[[104 131  99 125]
 [110 156 146 133]
 [112 108 121 141]]
104

[[158 112 114 123 156 111 124]
 [121 151 104 110 151 155 105]
 [135 104 104 101 102 103 119]]
158

[[108 115 119 130]
 [112 150 139 137]
 [110 152 147 136]]
108

[[123 119 145 115 133]
 [121 117 148 108 134]
 [120 158 101 137 132]]
123

[[130 137 102 113]
 [126 125 151 141]
 [142 147 116 122]]
130

[[135 129 153 121 135]
 [133 134 153 125 129]
 [127 144 152 133 109]]
135

[[156 157 147 128]
 [156 157 147 128]
 [156 157 147 128]]
156

[[145 145 134 117 146]
 [147 146 131 119 149]
 [138 141 135 121 132]]
145
---
[144 135 149 155 146 140 126] => 155, 126
[136 127 133 103 123 152 125] => 152, 103
[102 146 157 108 116 144] => 157, 102
[127 122 113 123 150] => 150, 113
[157 155 113 147] => 157, 113
[132 103 119 115 140 111] => 140, 103
[125 127 126 154] => 154, 125
---
[101 121 124  98]: 101
[136 150 146 117 129 143 148]: 136
[142 145 141 120 116 137 149]: 142
[127 106 117 111 140]: 127
[135 102 146 155 134]: 135
[109 154 125 111 138]: 109
[106 128 124 111]: 106
---
[156 146 144 112 115] ==> 156, 146

[111 151 119 114 125] ==> 151, 125

[122 127 153 136 125 126] ==> 153, 136

[[113 125 125 140 124 125 125]
 [129 117 137 118 129 119 153]] ==> 153, 140

[125 104 137 108 123] ==> 137, 125

[[127 126 127 128]
 [150 136 129 126]
 [135 126 134 127]] ==> 150, 136
---
106,140,143,133,104 >> 143, 143

126,132,143,107,103,123,106 >> 107, 143

132,143,143,123,117
123,143,144,121,117
110,121,134,107,139
>> 144, 144

127,134,126,155,131,130,133 >> 155, 155

104,126,109,124,121,120,120 >> 124, 126

110,133,125,130,131
130,99,129,128,131
132,117,105,134,139
>> 129, 139

108,99,124,132,116 >> 124, 132
---
array([140, 134, 145, 154, 113, 106]) >> 140
array([137, 128, 150, 140, 144, 131, 129]) >> 137
array([137, 105, 147, 153]) >> 137
array([139, 129, 118, 120, 106]) >> 139
array([150, 152, 146, 124]) >> 150
array([116, 147, 146, 149]) >> 116
array([121, 123, 104, 136, 128]) >> 121
array([147, 109, 112, 118, 152, 145]) >> 147
array([149, 124, 115, 119, 125, 113, 109]) >> 149
---
[[145 118 124 115 147]
 [142 144 143 105 138]
 [113 137 134 144 112]] 145, 112

[[104 127 129 150 129]
 [138 137 138 110 131]] 104, 131

[[123 118 128 104 149 135 130]
 [132 124 137 142 118 123 123]] 123, 123

[124 122 138 136 100] 124, 100

[122 128 129 106 116 125 142] 122, 142

[[119 115 157 135 156 133 120]
 [141 123 110 129 110 133 138]] 119, 138

[[120 111 111 122 147 125]
 [136 124 146 151 123 116]] 120, 116
---
129  132  129  106  133  136
124  128  121  147  137  136
132  130  130  148  125  124
result: 133

122  103  101  138  104  131
130  149  148  126  145  124
110  115  120  102  116  104
result: 104

127  133  138  141  145  149
134  139  142  144  148  150
149  147  144  141  136  131
result: 145

122  122  120  112  118  121
106  122  120  123  154  134
133  130  131  133  126  124
result: 118

127  152  152  121  139  133
131  121  138  121  147  116
133  141  121  107  133  102
result: 139

153  151  116  156  138  134
133  131  130  148  102  134
128  144  117  148  127  136
result: 138

154  115  137  154  118  124
142  115  131  154  118  124
154  103  131  154  118  124
result: 118

152  153  154  152  156  153
146  144  149  147  150  145
120  118  120  121  120  119
result: 156
---
[[121 119 116 151 136 139]
 [132 121 114 133 157 132]
 [146 125  98 154 151 128]] Out: 151

[[141 108 139 131 125]
 [119 137 110 109 134]
 [158 124 140 150 135]] Out: 139

[[124 138 135 109 120 151]
 [122 146 116 134 114 138]
 [141 142 127 120 151 143]] Out: 109

[[129 129 135 121 117 117]
 [112 131 138 117 123 119]
 [127 134 120 102 107 115]] Out: 121

[[112 120 145 108 148]
 [146 145 103 132 119]
 [153 154 112 148 106]] Out: 145

[[147 125 131 135 131 126]
 [106 125 129 132 133 121]
 [113 124 122 123 125 124]] Out: 135
---
[143 138 130 100 129 135 119] 143
[136 150 132 121 138 145 121] 136
[118 134 115 116 105 103] 118
[156 118 154 151 123 111] 156
[135 102 133 128] 135
[138 115 127 153 147] 138
---
108	117	151	108
108	120	152	106
132	127	121	145
-> 152

126	142	106	111	125	118
126	139	112	110	129	116
-> 112

117	129	135	102
128	135	131	108
121	124	129	129
-> 131

145	141	125	109
104	120	128	143
-> 128

114	124	137	126
129	131	116	106
113	119	132	126
-> 116

149	106	120	142	142	134
119	142	150	110	112	111
138	115	124	134	133	128
-> 150

150	144	125	143
131	121	131	124
-> 131

131	149	128	127	130
131	114	122	126	131
-> 122
---
[119 143 124 150 135] ⇒ 150

[[127 156 155 113]
 [100 103 143 141]] ⇒ 155

[ 98 127 126 133] ⇒ 126

[[134 153 109 129 131]
 [128 148 113 116 136]] ⇒ 129

[154 100 152 156 145 142] ⇒ 145

[[142 133 148 112 157]
 [138 133 149 111 156]
 [141 133 149 109 156]] ⇒ 112

[154  98 114 145 136 138 154] ⇒ 138
---
array([134,  99, 157, 104, 101, 115, 102])	134, 102

array([[145, 147, 141, 124, 133, 141],
       [142, 135, 132, 107, 151, 146],
       [140, 137, 137, 119, 148, 141]])	145, 141

array([132, 121, 104, 129, 133])	132, 133

array([113, 157, 142, 106, 118])	113, 118

array([139,  99, 141, 112, 103])	139, 103

array([[142, 123, 146, 152, 124],
       [119, 121, 104, 143, 113],
       [127, 118, 120, 118, 118]])	142, 118

array([[132, 128, 133, 124, 124, 131],
       [134, 133, 155, 127, 115, 139]])	132, 139
---
(116, 131, 116, 143, 150) → 116
(100, 126, 126, 134, 127, 127) → 134
(126, 150, 113, 153, 148, 135) → 153
(134, 131, 105, 136) → 131
(137, 150, 155, 140, 125, 112, 148) → 125
(141, 124, 123, 153, 108, 125) → 153
(144, 123, 119, 106, 153, 135, 114) → 153
---
[127 109 108 101 124 131] => 109
[132 109 130 147 157 142] => 109
[135 113 127 102 125 133] => 113
[146 132 144 106 137 114] => 132
[141 154 157 142 108 153] => 154
[111 106 117 140 111 105] => 106
[130 152 123 125 130 146] => 152
[148 139 155 129 117 137] => 139
---
[135 126 129 125 106] ans = 129, 135

[141 131 145 152 117] ans = 145, 152

[139 123  98 138 125] ans = 98, 139

[158 117 108 126 112] ans = 108, 158

[122 138 115 155 154 117 137] ans = 155, 155

[[134 125 116 130 126 133 134]
 [121 126 152 142 138 126 121]
 [120 133 133 118 122 123 120]] ans = 142, 152
